Rotation paths and how fast each direction turns (deg/step)
Each turn is a multiple of 5 degrees from 10 to 175, or 0.
Each row of a path follows its step; steps can be skipped.

step 0: 35  148  202  237  80  -26  105  419  172  13  158  -390  210  199  243  116  -99  137  -30  108  -38  -45  89  -144  -68  121  -16  134
step 1: 153  120  87  13  93  1  35  164  -20  167  7  -7  74  204  -96  -251  -235  -40  328  99  -65  60  247  -238  -83  458  -160  162
step 2: -28  90  168  -125  245  16  94  170  -81  -30  61  235  -82  84  15  126  -80  -107  184  219  247  413  -191  -172  21  94  -296  248
step 3: 222  -130  244  -119  110  157  -31  -144  -162  168  136  -66  55  121  218  158  -296  218  24  355  195  199  -151  -156  91  -50  110  -124
step 4: -200  -88  316  -108  -66  -151  -226  -92  -162  284  -47  66  63  343  14  253  -231  -28  116  -10  -146  185  144  67  30  96  -1  -307
step 5: -182  162  51  -276  -104  -145  40  199  -35  213  -239  5  296  -60  82  329  50  -132  75  208  -165  -15  -157  -120  300  42  -137  -152
step 6: 193  -211  98  -135  151  127  193  42  120  -24  -79  -180  347  -150  40  337  15  101  195  210  -304  -31  -9  214  -39  263  -92  -16
step 7: -13  167  -21  98  503  68  252  155  -9  133  -79  33  4  271  -87  189  -199  -76  52  7  -245  -146  -91  183  -173  179  56  -83
step 9: 240  285  245  20  99  62  -4  -154  -165  -14  438  -134  70  -37  -53  283  -10  -53  211  -142  15  210  21  172  249  53  -35  100
Directions:
-66  -5  34  31  14  20  38  -126  56  -19  -56  20  -6  29  -138  84  -20  -8  41  165  75  -74  -14  6  -96  -61  81  124 -> 85
-45  -8  102  24  -44  78  -76  106  123  -26  -54  -60  98  -64  -17  -17  62  -83  70  -49  -76  -71  -58  -115  -86  67  46  -10 -> 65
134  -82  -11  -38  -12  -87  -21  -41  -11  59  -43  -123  36  -129  47  -18  -57  60  -92  62  73  -105  4  -105  39  70  40  49 -> 140
-89  -32  44  91  11  -4  48  -97  -54  -30  20  -74  -23  73  84  -108  -147  8  -13  -7  -137  -20  11  35  -42  94  126  -15 -> 115
-46  -1  2  111  7  -12  -172  62  -25  65  -10  -94  17  164  -110  -21  -12  88  -60  0  30  -103  -10  19  52  -35  -62  -42 -> 95

step 0: 217  103  -125  89  372  289  -63  -48  -111  -184  26  131  344  -190  -189  -250  -139  -68  179  270  57  66  -94  244  -46  98  -298  24
step 1: 256  -15  -65  141  310  -45  87  -184  139  -89  -212  68  288  -144  -112  448  196  -7  291  28  -274  -134  -60  171  -55  -81  177  -99
step 3: 85  89  65  216  -45  -51  230  -327  264  7  -232  -55  -89  -313  -225  -337  -331  -129  320  -47  137  13  -66  -68  -126  -136  -172  73
step 4: 296  14  -234  589  -133  47  -10  -199  -20  -130  49  -288  45  -238  96  39  -16  78  -37  -164  -100  -157  -190  -14  -127  45  -24  -260
step 5: 345  -20  -409  -95  220  298  120  239  14  196  134  -201  43  -222  -280  -56  37  127  -68  -128  12  -84  -223  -94  161  -164  -165  35
step 6: -44  187  -258  100  277  -59  418  48  181  -100  -154  222  117  -92  -154  231  -126  -206  -12  -226  -125  -70  74  -203  -97  -22  -383  110
step 7: -2  70  52  349  298  504  30  -221  162  -15  -4  108  1  44  -30  -86  139  -89  -103  -142  4  -241  265  145  -84  143  -181  -217
step 8: 139  169  142  -148  -24  437  286  -355  236  167  85  -85  -24  -201  0  191  95  81  245  120  22  -65  -137  -86  133  -307  -70  -147
step 9: -4  -127  -149  67  82  -60  389  -313  -227  34  -33  85  -184  -236  -13  252  -185  156  -113  103  184  45  -231  -178  -140  132  -245  -385
Directions:
-31  -125  -55  -84  151  -83  46  81  4  67  -106  -65  -54  -25  17  131  -4  106  -79  38  9  -42  -67  -1  0  -49  27  -1 -> 95
23  -7  -13  -79  -74  -40  79  40  57  -95  -10  -61  50  -77  -13  63  -70  -59  122  70  2  -46  156  -32  0  -162  34  19 -> 145
86  -109  -92  -10  87  -29  -2  33  47  58  105  124  177  47  -12  12  20  -63  -38  20  -74  21  66  -68  -30  50  29  75 -> 70
-49  50  -87  -108  42  24  -133  62  -73  -75  3  30  79  -51  -61  64  -11  5  50  -178  18  58  -29  34  -108  -35  -5  -68 -> 70
-32  116  9  -3  -53  -87  52  -87  40  15  -18  53  4  55  38  98  -52  -7  26  -22  -200  -1  -148  -22  -75  -56  13  71 -> 145

step 0: -57  -66  -59  -186  46  236  -74  -94  4  166  -73  -63  93  350  -3  20  -31  22  -366  73  -244  37  -217  179  -83  -25  446  287
step 1: 249  412  90  209  -132  -182  -92  340  -203  88  18  81  -112  57  137  -162  178  -285  292  47  172  -49  -2  -14  178  120  170  88
step 2: -245  -372  250  59  88  210  105  -54  96  180  67  -20  202  -401  -236  -84  130  -34  40  148  269  -266  -3  -41  -16  104  79  140
step 4: 148  326  -254  -17  15  119  113  237  -29  -40  162  -300  -147  -234  -70  97  241  94  184  -208  -36  -123  23  214  -307  102  212  -61
step 5: -68  -265  95  18  -447  -151  288  97  -250  91  -33  85  300  -98  19  -62  -156  -45  -277  -75  82  -21  70  218  -22  -111  34  321
step 6: 302  272  45  166  229  -37  181  -257  137  235  -14  216  104  16  -62  6  7  -133  227  10  -3  201  401  -279  -76  -75  -112  87
step 7: -154  77  143  -30  167  267  84  140  -32  112  -150  -460  105  1  -53  25  28  157  -282  50  75  153  -75  99  -251  409  -124  -73
step 8: -130  -33  182  184  -304  -484  -122  104  65  190  51  -83  -159  56  109  230  -93  -212  23  -39  -317  41  257  233  101  56  97  -27
step 9: 76  -62  -216  55  56  -45  120  -97  131  8  -133  -12  -94  -506  -43  -212  242  -84  120  304  181  355  -37  21  -173  -253  53  -6
Directions:
37  -78  -85  -79  -39  -63  -15  -46  -11  -117  25  33  56  -155  67  95  -17  73  116  -133  5  -20  -73  -26  -76  2  12  13 -> 55
-48  38  108  63  -5  68  2  -59  15  -87  122  42  29  -37  205  -82  -5  9  -41  53  74  -12  71  -98  -72  -21  -3  26 -> 90
48  58  -66  -26  -80  -30  -81  11  -76  60  81  -8  -140  -95  26  -72  -32  -20  -43  37  4  14  -49  96  3  -108  -1  175 -> 90
99  -84  9  -2  103  50  -82  68  96  66  28  4  -61  -43  -33  24  154  27  -12  -25  -2  -91  106  -5  -122  -105  11  -23 -> 155
16  84  -52  -82  -105  -36  -90  -30  78  62  -55  -32  36  54  48  105  -22  29  10  11  136  44  123  -67  78  -85  95  -17 -> 140
-45  28  -43  -50  133  -80  -1  -198  -77  115  -55  17  49  -37  -25  -45  -11  -9  -15  22  71  -101  1  -42  -21  -48  -119  -15 -> 100
-63  -134  -14  54  -86  29  42  -15  81  130  111  117  31  -44  -7  15  -101  -82  39  -3  44  4  11  102  29  -56  -28  -104 -> 115
42  60  -42  38  44  31  88  -107  8  -54  126  -73  -92  -47  -46  120  8  -119  89  40  -58  -67  87  -40  97  24  29  16 -> 155
